The rows below fall into families. The same turns and mirrors carry the whole set onto itself and the rows of a family onto each other. For each named row, which other rows are in its family? Write them in the order they are listed.
These 40 rows form 5 families of 8 rows each.
j_251: [+1.45 +1.03 +0.42 -1.56 -1.86 +1.02 -0.09 +0.79 -1.76 -2.27 +0.37 +0.07 +0.85 -1.45 -1.57 +1.55]
j_334: [+1.09 +1.10 -0.51 -1.86 -1.97 +0.42 -0.03 +0.87 -1.57 -2.34 +0.13 -0.10 +1.30 -0.72 -1.69 +1.49]
j_469: [+0.82 +0.05 -1.29 -2.26 -0.59 -4.22 +1.96 +0.74 -0.69 -0.50 +2.85 -1.65 +0.45 -0.90 -0.37 -0.12]
j_439: [+0.44 -0.25 -1.07 -1.14 -1.02 -4.32 +1.98 -0.43 -2.49 -0.31 +2.61 -1.11 +0.52 -1.62 +0.40 +0.62]
j_140: [+1.92 +0.89 -0.16 -2.59 -1.97 -0.34 -0.38 +0.07 -1.57 -2.03 -0.12 -0.55 +0.32 +0.40 -1.25 +1.34]
j_499: [+1.19 -0.65 +1.10 +0.47 +0.66 -2.71 -1.58 +1.85 +0.11 -0.92 +0.81 -2.26 +1.14 +0.28 -1.78 -0.80]
j_228: [+0.06 -1.06 +0.85 +0.89 +1.83 -3.80 +0.51 -0.03 +1.12 +0.88 +1.83 -0.09 +0.32 -1.55 +2.69 +0.20]
j_277: [+0.58 +0.12 +1.97 +0.69 +2.26 -0.23 -2.22 +0.67 +0.73 -1.71 -0.30 +0.70 +0.51 -1.34 +1.13 +1.60]
j_521: [+0.88 +0.17 +1.67 +0.51 +1.99 +0.88 -1.42 +1.02 +0.70 -1.83 -0.33 +0.98 +1.16 -1.22 +1.37 +1.51]
j_141: [+1.09 -0.12 -2.03 -1.37 -0.96 -4.21 +2.71 +0.53 -0.89 -0.17 +2.16 -0.94 +0.75 -0.77 +0.05 -0.27]
j_132: [+2.23 +0.00 +2.05 +0.74 +0.03 -1.81 +1.25 -0.09 +0.25 -2.13 +1.63 -0.12 -2.45 -1.76 +0.06 +0.11]
j_183: [-0.03 +0.53 -0.78 -1.30 -0.88 -0.57 +1.92 -1.18 -0.54 -0.42 +1.12 +2.07 +0.53 -2.53 +2.65 +2.43]
j_513: [+1.27 -0.85 +0.62 -0.10 +0.02 -2.54 +1.65 +0.54 -0.30 -2.03 +0.82 +1.25 -2.78 -2.56 +0.13 +0.13]
j_291: [+0.28 -0.33 -1.37 -1.34 -2.22 -4.26 +1.79 -0.16 -1.26 +0.34 +2.32 -1.25 +0.52 -0.99 -0.51 +0.15]
j_62: [+1.02 -0.75 +1.18 +0.50 +0.29 -2.08 +1.50 +0.50 -0.65 -3.27 +0.43 +0.31 -2.09 -2.52 -0.51 -0.05]
j_682: [-0.62 +0.17 -1.05 -0.16 -0.50 -1.07 -0.87 +0.39 -0.08 +1.06 +1.00 -1.08 +4.37 -0.43 +1.31 +1.82]
j_414: [-1.27 -1.25 +0.06 +0.68 +2.25 -3.19 +0.85 -0.30 +0.93 -0.11 +0.91 -0.01 -0.57 -2.37 +2.34 +0.31]
j_162: [+0.88 +0.35 -2.32 -0.83 -0.94 -0.57 +2.48 -0.92 -0.20 -0.75 +1.16 +2.13 +0.76 -1.98 +1.48 +1.79]
j_104: [+2.45 +1.16 +0.08 -1.48 -2.45 -0.16 -0.54 +1.14 -1.36 -1.40 +0.97 -0.14 +2.14 +0.11 -1.42 +1.41]
j_309: [+0.49 -0.06 -1.74 -1.58 -2.54 -3.15 +2.65 +0.00 -1.16 +0.25 +2.20 -0.91 +1.05 -0.84 -0.24 +0.08]
j_678: [+0.13 +0.93 -0.71 -0.69 -0.83 -0.43 +1.44 -0.83 +0.03 +0.41 +0.71 +2.20 +0.74 -2.14 +2.81 +2.84]
j_805: [+1.93 -0.18 +1.19 -0.61 +0.27 -2.27 +1.28 +0.41 -0.32 -2.36 +0.93 +0.91 -2.80 -1.81 -0.33 -0.14]
j_186: [-0.77 -1.11 +0.44 +1.76 +1.78 -3.10 +0.89 +0.78 +1.11 +0.57 +2.04 +0.46 +1.37 -2.47 +2.25 +0.34]
j_520: [+0.89 -0.92 +0.95 -0.21 +0.68 -3.01 -0.93 +1.70 -0.52 -1.82 +1.10 -2.34 +0.88 -0.07 -1.81 -1.14]
j_300: [+0.05 +0.70 -0.88 -1.49 -0.62 -1.37 -1.01 +0.27 +0.14 +1.88 +1.48 -0.42 +3.71 +0.40 +1.39 +1.77]
j_898: [+0.31 -0.08 +1.40 +1.46 +0.41 +0.88 -1.57 +0.11 +0.24 -0.92 -0.94 +1.45 +1.21 -1.35 +1.45 +1.77]
j_258: [-0.04 +0.68 -0.40 -0.80 -0.25 -0.95 -1.27 +0.27 -0.15 +0.69 +1.17 -1.45 +4.55 +0.28 +0.76 +1.59]
j_504: [+0.33 -0.71 +1.63 -0.62 +1.56 -2.91 -1.17 +1.59 -0.27 -1.29 +1.06 -2.89 +1.32 +0.23 -1.11 -0.20]
j_392: [-1.10 -0.15 -1.87 -1.61 -0.28 -1.51 -0.76 +0.82 -0.59 +0.64 +0.30 -0.06 +4.06 -0.42 +0.88 +1.63]
j_375: [+0.31 -0.42 +2.54 -0.12 +0.78 -2.83 -2.11 +1.86 -0.23 -0.63 +0.73 -2.33 +0.99 -0.27 -0.52 -0.19]
j_959: [+0.70 +0.24 +1.27 +0.35 +0.76 +1.04 -1.64 +1.28 +2.08 -1.12 -0.72 +1.04 +1.11 -0.71 +0.47 +1.03]
j_302: [+0.76 +0.56 -1.38 -0.22 -1.75 -0.39 +1.60 -0.72 -0.14 -0.16 +0.76 +2.75 +0.22 -2.47 +1.95 +1.81]
j_470: [+2.39 -0.48 +1.77 -0.16 +0.16 -1.49 +2.09 +1.03 -0.60 -2.80 +0.10 +0.17 -1.37 -2.49 -0.44 +0.35]
j_573: [-0.99 -0.78 -0.30 +0.65 +2.52 -3.90 +0.00 -0.37 +1.48 +0.38 +1.29 +0.67 +0.03 -1.52 +2.09 +0.52]
j_312: [+2.05 +0.67 +0.60 -1.43 -2.65 +0.43 +0.42 +1.27 -1.83 -1.87 +0.67 -0.81 +1.55 -0.65 -1.08 +1.08]
j_676: [+0.23 -1.13 +0.95 +0.57 +0.19 -3.56 -1.58 +1.41 +0.14 -0.24 +0.74 -2.47 +0.86 +0.11 -1.97 +0.95]
j_876: [-1.26 +0.43 -1.59 -0.78 -0.43 -1.93 -1.63 -0.22 +0.17 +1.42 +1.79 -0.40 +3.04 +0.29 +1.44 +1.40]
j_965: [-0.35 -1.09 -0.26 +0.56 +1.64 -4.39 +0.29 +0.00 +1.34 +0.72 +1.42 -0.27 +0.83 -0.65 +2.49 +0.02]
j_500: [+0.85 +1.06 -0.73 -1.48 -0.54 +0.14 +1.93 -0.63 -0.53 -1.27 +1.27 +2.14 +0.81 -2.30 +3.04 +0.76]
j_553: [-0.03 +0.08 +2.23 +0.55 +0.82 +0.83 -2.46 +0.28 +0.40 -1.11 -0.18 +0.76 +0.84 -1.39 +0.91 +1.92]

The rest of the family of j_300: j_141, j_62, j_504, j_302, j_573, j_312, j_553
The rest of the family of j_876: j_469, j_414, j_162, j_104, j_898, j_375, j_470
The rest of the family of j_291: j_334, j_499, j_228, j_521, j_183, j_682, j_805
The rest of the family of j_132: j_439, j_140, j_186, j_392, j_959, j_676, j_500

